[[ 10 -12  -2   4  -3   0   1   7   1 -11  31]
 [ -5   6  13   1 -10 -19  -2 -14  14  -4 -91]
 [  7 -12  -4   0  -7   2   4   7  -4   1  29]
 [  6  -7 -13   3  -1   3  10  16 -16   4  85]
 [ -2   4  -5   0  -1  -2  10   0  -8   7 -11]
 [  3  -1   7 -18   2  -3  -7  -7  11   8 -50]
 [  2  -4  11 -13  -6 -11  -9  -3  12   7 -29]
 [  3   0  -1 -10   6   7   4 -10   4   1 -68]]
:
[[  6  -7 -13   3  -1   3  10  16 -16   4  85]
 [ -2   4  -5   0  -1  -2  10   0  -8   7 -11]
 [  7 -12  -4   0  -7   2   4   7  -4   1  29]
 [ 10 -12  -2   4  -3   0   1   7   1 -11  31]
 [  3   0  -1 -10   6   7   4 -10   4   1 -68]
 [  3  -1   7 -18   2  -3  -7  -7  11   8 -50]
 [  2  -4  11 -13  -6 -11  -9  -3  12   7 -29]
 [ -5   6  13   1 -10 -19  -2 -14  14  -4 -91]]

[[ 62 -51 -34  -3  48 -19  74]
 [113 -63 -91  67  96 -83  20]
 [  1   3 -11  38  16 -53  49]
 [ 42 -48 -12 -68  14 -22  47]]
:
[[113 -63 -91  67  96 -83  20]
 [ 62 -51 -34  -3  48 -19  74]
 [ 42 -48 -12 -68  14 -22  47]
 [  1   3 -11  38  16 -53  49]]

[[  83 -106  114  -46  -11  -61  -72   24   29   44   36]
 [ -93   51  -62  -75   48  -46  -36    0 -114   76  -44]
 [  31  -21    4  -64   96  -24  -41   87  -10   28   84]]
:
[[ -93   51  -62  -75   48  -46  -36    0 -114   76  -44]
 [  31  -21    4  -64   96  -24  -41   87  -10   28   84]
 [  83 -106  114  -46  -11  -61  -72   24   29   44   36]]

[[  3 -17  66  13 -27   9   6   5   5  -7  51  -8  -2]
 [ -7   2  51 -35  10  -1   2   1  24 -34  19  15  -9]
 [ -5   8  21   4  43  -7  18   9   5  30  13  11 -48]
 [  3  18 -42   4 -10  -2   4 -11   0   4   2  21 -33]
 [ 14   0 -31  -3  -5   3 -15   7  26   8  26  11  36]
 [ 24 -10 -35  19  -6 -12 -11   7  26  27  -5 -14 -29]
 [  0   7  38  -6   8 -12 -15  -9   5  26  33 -15 100]]
:
[[  3  18 -42   4 -10  -2   4 -11   0   4   2  21 -33]
 [ 24 -10 -35  19  -6 -12 -11   7  26  27  -5 -14 -29]
 [ 14   0 -31  -3  -5   3 -15   7  26   8  26  11  36]
 [ -5   8  21   4  43  -7  18   9   5  30  13  11 -48]
 [  0   7  38  -6   8 -12 -15  -9   5  26  33 -15 100]
 [ -7   2  51 -35  10  -1   2   1  24 -34  19  15  -9]
 [  3 -17  66  13 -27   9   6   5   5  -7  51  -8  -2]]

[[ 45 -21 -26 -41 -82 -75  63  72]
 [-85  97 -43  31  -7  73 -12 -58]]
:
[[-85  97 -43  31  -7  73 -12 -58]
 [ 45 -21 -26 -41 -82 -75  63  72]]

[[ 15   3  78   2 -14  -6  16   2 -11   0]
 [ 17   3  87   2 -14  -6  18   2 -12   0]
 [ 17   4  91   3 -14  -7  20   2 -12   0]
 [ 16   3  82   2 -14  -6  17   2 -12   0]
 [ 16   3  85   2 -14  -6  18   2 -12   0]
 [ 17   3  89   2 -14  -7  19   2 -12   0]]
:
[[ 15   3  78   2 -14  -6  16   2 -11   0]
 [ 16   3  82   2 -14  -6  17   2 -12   0]
 [ 16   3  85   2 -14  -6  18   2 -12   0]
 [ 17   3  87   2 -14  -6  18   2 -12   0]
 [ 17   3  89   2 -14  -7  19   2 -12   0]
 [ 17   4  91   3 -14  -7  20   2 -12   0]]
